In the rows, 128 means zero.
Named turns come first, each shown by rows before and after it. Which turns, in which order, take the first row of each pair that follows to the second? Write the first one first, as in the answered first pair.
j73 (before |-> after):
[121 144 135 145 129 124 140 133 155 131 152 124 137 121 124 114] |-> [126 137 139 135 136 112 137 144 122 102 139 115 119 118 109 118]
[121 137 110 110 114 129 141 126 147 155 140 118 176 152 173 101] |-> [128 132 112 103 132 105 151 137 111  84 127 109 165 157 153 101]
[130 115 126  98 129  98 123 142 131 108 143 107 131 131 147 110] |-> [129 110 128  97 118 106 115 139 129 138 143 105 128 123 151 116]
[117 145 153 121 132  94 105 159 140 143 115 152 131 139 134 151] |-> [118 144 153 124 136  95 111 159 143 135 118 152 134 140 135 148]
j663 (before |-> after):
[115 137 124 119 124 111 122 138 154 132 136 148 147 143 100 160] |-> [116 134 121 116 128 103 120 140 142 112 133 143 140 141  97 160]
[115 154 133 138 132 139 116 118 138 156 155 134 135 122 153 134] |-> [114 157 133 159 148 143 137 110 123 122 137 146 131 127 125 149]
[133 127 109 139 126 126 127 115 140  99 133 148 142 149 140  83] |-> [132 127 109 137 125 126 123 116 140 103 136 147 142 150 146  82]
j471 (before |-> after):
[131 122 130 146 152 133 143 125  84  76  95 130 107 138  91 143] |-> [134 112 127  80 120  97  97 146 115 121 152 100 116 125 166  98]
[127 142 116 145 151 130 165 123 154 116 147 163 128 138 127 113] |-> [128 136 119 125 131 136 143 125 161 166 157 148 121 126 149 111]
[142 115 138  94 109 116 100 144  87 164 115  91 102 109 124 128] |-> [142 126 135 126 135 113 134 137  73  92  96 107 105 126  88 138]
[131 129 128 133 124 140 130 135 144 136 128 138 139 129 131 138] |-> [133 130 127 134 127 135 134 137 147 120 131 139 143 134 129 136]

Each pair is two turns apart.
[126 135 129 128 122 114 135 128 152 128 136 127 143 127 144 112] |-> [128 131 131 141 133 126 143 127 117 111 108 129 125 125 110 135]
j471 j663
[117 150 143 158 117 104 150 130 125  85 117 134 130 148 133 115] |-> [114 142 146 151  91 134 127 122 135 176 121 129 124 134 150 123]
j73 j73
[151 134 133 120 127 131 134 121 136 131 130 137 140 128 140 120] |-> [154 128 136 111 125 130 126 126 116 130 124 129 127 125 134 126]
j73 j73
[125 130 119 147 153 144 134 129 144 125 122 121 132 145 133 140] |-> [129 120 123 118 147 128 120 145 122 120 127 100 115 136 140 135]
j73 j663
[137 125 134 109 110 109 111 145 127 135 132 118 127 128 146 126] |-> [138 122 138 123 116 117 118 139 105 127 112 119 115 128 124 144]
j471 j663
[158 119 137 125 102 109 125 102 124 126 148 101 136 110 159 122] |-> [160 113 142 139 111 123 130  99  93 114 123 104 118 105 131 143]
j471 j663
[111 131 146 157 107 147 123 126 152 118 168 139 137 152 150 105] |-> [111 126 150 148 100 153 111 129 144 143 165 134 129 146 156 109]
j663 j471
[129 125 110 128 139 125 146 121 123 110 118 143 147 133 113 137] |-> [133 114 114  97 123 117 119 132 117 142 128 123 136 119 136 130]
j663 j73
[105 129 121 132 136 122 137 134 129 108 123 132 134 113 152 115] |-> [105 131 121 144 140 131 143 129 123 108 111 137 134 114 138 126]
j471 j471
[152 179 160 126 111 115 173 115 136  57 102 147 110 144 100 114] |-> [146 173 162 128  79 159 145 102 174 189 110 148 118 127 132 122]
j73 j73
[119 129 133 150 132 138 121 118 112 130 109 135 128 112 103 157] |-> [122 121 133 105 120 107  97 134 118 126 136 113 127 108 138 132]
j471 j73
[132 145 134 146 128 117 163 140 116  87  90 151 157 147  99 120] |-> [131 138 138 154 114 150 149 130 108 152  75 146 143 136  94 143]
j471 j471
[139 131 138 144 146 115 129 167 116  80 138 127 123 147 102 136] |-> [143 124 143 157 142 145 126 158 104 122 118 131 113 139  87 160]
j471 j471
[133 113 126 112 142 103 106 149 121 132 126 107 132 140 114 106] |-> [129 125 121 133 147 108 124 142 148 124 128 124 152 151 113 105]
j663 j73
[127 125 135 106 133 134 129 122 146 124 129 116 152 105 142  94] |-> [126 129 134 115 141 133 142 119 140  97 120 124 153 109 129 100]
j471 j471
[102 149  98 115 108 133 142 114 152 141 144 124 122 126 133 106] |-> [106 148 101 106 110 122 140 119 144 125 147 118 120 126 135  99]
j73 j663
[140 147 127 134 121 131 140 113 175 151 161 130 152 148 164 110] |-> [144 138 128 103 122 105 124 129 150 125 168 112 139 143 174  98]
j73 j663
[141 132 114 129 141 121 135 128 155 118 151 139 147 155 156  95] |-> [143 120 120 106 126 126 112 133 139 157 151 122 130 138 164 102]
j73 j663
[115 149 143 163 104 153 126  98 193 201 139 140 142 145 155 129] |-> [131 129 155 166 131 153 137 110  79 121  73 123  84 140  81 174]
j663 j73
[136 134 124 122 139 115 126 136 124 104 141 128 131 134 127 121] |-> [134 133 125 124 128 128 118 131 142 150 150 129 131 130 139 123]
j73 j73
[117 106 128 111 123 145 111 143  99 151 129 128 114 120 127 150] |-> [108 128 119 144 136 145 145 129 149 124 140 160 152 140 128 139]
j73 j471
[135 112 141 142 101 134 120 157 106 154 140 125  99 123 144 128] |-> [135 115 138 132 105 114 121 163 111 130 154 122 105 128 156 112]
j471 j471
[116 142 123 153 129 121 149 131 143 112 132 150 136 140 113 128] |-> [120 126 131 136 113 140 120 135 123 171 123 132 116 121 115 140]
j73 j73
[124 138 117 114 127 108 150 114 145  83 133 142 132 134 132 104] |-> [121 132 125 143 120 158 149 100 129 144 102 150 119 123 103 139]
j471 j663
[142 119 117 106 127  95 111 157 141 178 143 106 142  90 138  85] |-> [144 121 114 103 146  72 123 164 119 109 138 106 138  99 119  80]
j73 j73
[121 140 133 157 144 124 136 128 143  96 107 128 137 151 131 114] |-> [121 138 137 166 138 147 134 122 136 128  91 130 129 143 123 133]
j471 j471
[124 106 136 133 113 130 121 129 134 165 135 131 126 118 136 124] |-> [123 108 132 124 117 109 125 134 142 136 148 129 132 124 145 109]
j471 j471
[119 141 129 157 122 168 137 105 152 186 118 145 130 133 124 144] |-> [133 121 135 112 137 114 124 138  74  88 108 111  90 127 111 136]
j471 j73
[129 134 135 147 154 114 145 130 162  78 141 133 145 133 137 106] |-> [141 106 149 111 137 124 104 144  95 120 116  96  96 109 130 132]
j73 j471
[134 151 138 119 125 123 110 137 133 117 158 138 116 126 137 111] |-> [135 146 143 135 125 146 111 131 113 140 134 140 103 122 115 134]
j73 j471
[124 143 114 134 125 115 131 123 168 118 151 151 153 138 151  97] |-> [134 114 130 104 111 134  95 136 101 164 116 118 101 110 133 130]
j73 j471
[134 121 134 102 120 129 109 132 144 179 148 118 135 120 158 105] |-> [137 125 137 142 156 131 151 128 100  85 104 136 121 134  92 131]
j663 j663
[113 109 131 128 137 134 127 132  99 131  90 172 129 153 131 120] |-> [112 105 132 119 127 137 114 136 104 153  95 166 128 148 142 117]
j471 j471
[134 123 123 175 149 146 159 112 140 122 112 118 145 115  91 112] |-> [141 100 129 116 125 126 110 134 118 157 131  82 122  94 125 100]
j663 j471
[139 111 133 121 101 105 121 108 139 151 113 145  89 117 147 106] |-> [142 111 132 120 108  93 130 110 121 114 106 142  83 119 135 106]
j471 j663
[112 107 115  97 145 134 123 140 112  57  76 134 117 109 101 111] |-> [101 129 107 126 129 164 129 116 198 139 105 165 163 115 135 102]
j73 j73
[127 131 138 132 154 113 132 120 140 102 114 130 128 121 124 138] |-> [132 126 140 115 148 108 120 130 126 109 114 118 115 115 129 139]
j73 j471
[139 119 126 111 129 152 108 130 106 155 126 111 108 125 125 142] |-> [138 119 124  95 129 131 107 137 118 140 144 106 116 127 143 123]
j471 j471
[124 121 144 115 118 121 123 118 145 153 144 122 132 137 157 125] |-> [124 120 146 131 122 142 128 111 136 165 128 129 126 136 139 141]
j73 j471
[114 115 135 111 125 144 126 155  88 111 113 110 114 107 120 136] |-> [111 123 132 132 135 147 143 148  95  91 109 125 125 113 109 138]
j663 j471
[136 133 132 116 128 128 113 141 144 157 134 130 131 132 138 124] |-> [135 137 131 115 135 113 121 143 145 126 138 131 138 137 140 113]
j471 j471
[143 138 112 121 123 112 130 125 136 103 152 119 129 117 110 113] |-> [144 136 113 118 112 128 120 123 146 145 156 119 129 111 120 118]
j73 j73
[146 163 115 131 120 105 129 105 151  89 152 125 155 138 125 118] |-> [145 166 115 145 123 116 136  97 154  95 145 134 159 140 117 126]
j471 j73
[153 110 112  91  96 115  96 144 133 138 144 117  98 138 149 143] |-> [149 124 112 143 103 162 124 122 143 161 115 149 112 143 116 172]
j471 j73
[130 123 145  98 142 123 141 121  92  83 112 119 118 115 139 118] |-> [122 136 140  98 130 125 139 115 147 122 142 130 147 119 174  97]
j663 j73
[126 123 134 131 138 111 126 146 131  99 152  96 128 145 162 126] |-> [127 124 136 153 150 123 142 137 119  84 133 104 125 150 136 142]
j471 j471
[111 141 137 158 134 139 147 101 103 123 103 148 122 123  95 168] |-> [113 130 136 113 105 132 107 114 123 189 136 123 122 107 147 147]
j663 j73
[131 136 113 142 129 112 127 115 177 125 153 151 153 129 157 105] |-> [145 116 126 127 141 108 120 131  88  81 107 127 101 117 112 135]
j663 j73
[139 117 110 137 121 121 140 119 114 107 116 121 127 130 108 136] |-> [136 117 108 115 108 110 124 120 136 133 139 115 136 127 140 116]
j471 j73
[126 157 147 134 161 124 135 150 111 121 139 149 117 140 112 113] |-> [127 156 151 141 156 140 131 146 108 144 131 149 112 138 109 123]
j471 j471
[104 144 108 115  89 162 114 132 166 205 130 124 128 121 135 142] |-> [105 156  99  93 113  93 135 150 172  81 161 120 148 141 148 100]
j663 j471
[163 119 129 148 105 113 141 139 164 124 137 142 142 166 137 143] |-> [166 118 132 156 111 118 148 137 143 108 119 142 128 164 117 158]
j471 j663
[116 139 128 132 124 140 131 130 149 140 139 130 138 124 133 137] |-> [118 135 131 115 128 121 128 141 136 111 144 122 132 125 135 129]
j73 j663
[118 144 124 118 123 117 101 121 144 158 129 123 155 123 161 131] |-> [119 143 126 129 126 135 103 116 131 174 111 128 149 121 143 146]
j73 j471
[118 110 136 129 100 170 112 112 119 196 113 120 118 112 136 138] |-> [112 128 131 171 123 176 150  97 130 151  99 149 139 130 107 146]
j663 j73
[130 137 136 120 130 119 135 136 134 107 141 139 123 132 130 118] |-> [129 136 136 134 134 130 141 130 126 111 126 146 120 131 115 130]
j471 j471
[126 119 115  97 119 111 115 139 115 132 141 116 120 112 146 111] |-> [119 140 109 140 137 119 152 122 140  98 136 144 144 130 128 113]
j663 j73
[131 124 136 145 128 157 142 118 102 159 114 142 107 124 119 144] |-> [135 119 134 103 130 107 131 140  98 103 140 118 105 127 144 111]
j663 j471
[127 115 130 114 139 111 128 142  88 115 125 112 117 125 119 129] |-> [129 114 134 117 138 117 127 142  88 120 116 113 111 121 113 132]
j471 j471
[131 133 126 116 142  93 130 148  92 102 125 133 123 136 122 130] |-> [129 139 127 139 147 110 141 139  93 109 111 145 123 138 106 144]
j73 j471
[144 169 137 146 152 164 136 138 163 150 142 134 161 130 108 107] |-> [153 144 145 114 146 161 110 156  96 152 119 103 114 109  92 126]
j73 j73
[145 136 137 180 145 160 140 102 108 145 115 136 131 115  98 160] |-> [145 128 139 146 121 156 109 111 122 197 139 118 129 105 136 146]
j471 j471
[136 127 124 110  87 127 125 128 108 166 131 111 126 118 152 143] |-> [136 131 120 100  94 100 131 137 116 126 148 110 136 125 161 124]
j471 j471
[124 148 123 120 122 131 133 128 171 126 135 163 137 132 148 112] |-> [127 138 126  86 113 116 113 140 150 126 140 140 118 123 157 106]
j73 j663
[ 98  99 119 166 121 132 128 131 120 140 138 124 122 142  98 145] |-> [101  94 119 135 115 113 107 142 117 140 152 106 115 136 122 133]
j663 j663
[132 121 119 114 134 118 135 135 103  98 129 118 135 120 117 125] |-> [129 126 117 111 124 118 127 133 138 127 151 120 151 120 146 112]
j663 j73
[108 152 125 154 149 159 149 125 126 118 102 148 126 149 126 135] |-> [112 139 123 100 143 115 122 147 117  95 131 120 115 141 160 105]
j471 j73
[124 114 119 154 112 161 126 145 111 177 102 136 127 156 127 121] |-> [124 126 109 141 116 128 134 149 148 142 139 139 154 169 154  85]
j73 j471
[122 130 117 123 130  81 151 140 114  56 148 121 119 150 137 108] |-> [128 114 129 133 124 122 137 134  63 104 101 111  81 133 100 149]
j73 j471
[142 126 129 154 119 142 137 109  85 103  83 158 113 126  84 155] |-> [145 119 123  80  92  93  89 133 120 132 147 124 124 114 165 100]
j471 j73
[139 101 145 117 118 140 108 123 128 138 146 113 145 121 145 138] |-> [138 104 145 141 129 157 123 114 121 130 127 125 142 124 118 157]
j471 j73
[121 138 121 114 131 116 138 143 124 139 123 117  75 126 159 138] |-> [116 150 118 147 137 134 160 126 141 135 114 139  89 135 142 147]
j73 j471
[128 124 131 121 135 129 119 130 113 128 110 116 123 122 126 130] |-> [124 126 131 131 132 139 121 126 125 143 108 125 126 120 125 135]
j663 j663
[140 123 134  80 133 110 114 154  88  93 133 107  99 125 127 120] |-> [127 152 120 119 134 123 143 134 180 117 164 145 157 147 152  99]
j73 j73
[133 123 138 143 126 115 154 135 121  97 116 141 116 127 104 139] |-> [134 122 136 111 110  98 132 143 155 127 152 131 129 124 147 113]
j471 j73
[122 105 102  59 104 109 106 146 109 175 146  89 100 124 148 139] |-> [122 115  97  59 122  74 129 152 112  95 157  93 113 141 144 119]
j471 j471
[142 149 126 140 117  82 132 148 125 102 172 134 135 150 124 105] |-> [145 143 130 132  95 106 107 145 129 176 171 125 129 135 138 114]
j73 j73
[124 113 134 111 120 130 124 132 110 136 128 116 108 119 134 133] |-> [120 124 129 135 134 127 148 122 119  98 124 135 123 132 119 131]
j663 j471
[128 139 138 111 104 137  97 138 126 143 138 106 106 106 124 134] |-> [125 155 131 139 128 126 134 131 142  77 138 127 128 127 107 127]
j663 j471
[141 116 122 100 151  93  82 125 123 121 158 120 120 139 135 119] |-> [132 130 121 153 152 140 103  98 151 164 139 153 138 146 111 143]
j471 j73
[113 129 115 130 161 115 136 132 129  67 131 155 152 143 139  87] |-> [108 134 112 137 152 126 134 125 160 105 143 164 167 144 154  85]
j471 j73
[126 129 127 155 149 127 144 122 101  80  99 132 116 139  92 144] |-> [128 128 124 124 144  92 132 135 112  60 129 116 123 141 123 113]
j73 j471
[135 141 120 132 153 125 116 119  95 131 141 122 146 139 121 148] |-> [135 145 118 137 151 128 120 117 111 139 145 129 155 141 128 143]
j73 j73
[113 134 119 173 115 167 121  97 152 159 126 137 140 137 132 144] |-> [123 117 126 143 126 149 109 117  79 113 104 110  99 126 107 155]
j73 j73
[129 113 130 112 144  88 153 140 120 102 149 113 114 142 144  83] |-> [128 117 134 143 157 110 172 130 106  90 120 127 110 146 107 107]
j471 j471
[115 151 102 140 141 101 138 122 176  63 167 120 159 140 126  99] |-> [116 136 115 155 113 172 108 105 166 209 135 117 135 114 116 143]
j663 j471
[138 120 142 126 125 143 118 122  91 142 103 113 102 107 102 151] |-> [133 129 134  98 113 112 104 131 147 151 154 109 132 112 160 110]
j471 j663
[136 107 133 131 130 123 116 146 104 136 136 131 110 119 106 122] |-> [135 110 131 125 121 118 112 147 126 152 151 130 118 120 125 112]
j471 j663
[140 142 125 142 114 148 128 102 136 183 130 141 126 112 117 147] |-> [143 142 120  97 120  85 123 126 129 105 163 119 130 120 144 109]
j663 j471
[144 118 126 128 142 114 131 109  91 100 133 118 109 120 125 141] |-> [142 121 127 149 136 143 132  94 104 148 125 129 115 118 122 154]
j73 j663
[137 116 112 130 133 149 134 127 119  93 118 122 126 137 110 126] |-> [134 116 108 109 116 140 114 134 147 120 145 117 138 134 146 106]
j471 j73
[132 129 126 110 126  95 126 140 133 113 149 120 133 133 155 102] |-> [133 134 124 138 142 105 147 132 119  81 128 134 132 142 126 115]
j471 j471
[112 148 118 171 127 157 161 111 185 151 121 157 157 140 121 129] |-> [124 120 125  75 106 103  98 153 144 154 153  98 121 117 170  98]
j73 j471
[102 114 147 129 120 153  96 126  95 156 118 166 118 104  93 162] |-> [103 117 141  97 129  99  98 147  94  79 145 152 126 111 113 125]
j663 j471
[122 130 122 154 144 144 155 116  92  99  99 153 115 138  80 155] |-> [112 139 113 129 114 136 128 113 179 173 160 153 156 135 154 112]
j471 j663
[117 137 117 140 129 135 140 102 151 129 149 143 147 141 131 118] |-> [118 139 120 145 132 139 145 101 150 132 144 145 145 140 123 124]
j471 j471
[125 132 119 118 121 117 126 125 118 101 133 117 127 125 123 116] |-> [125 129 122 133 111 144 122 116 118 146 120 125 124 120 119 133]
j471 j663
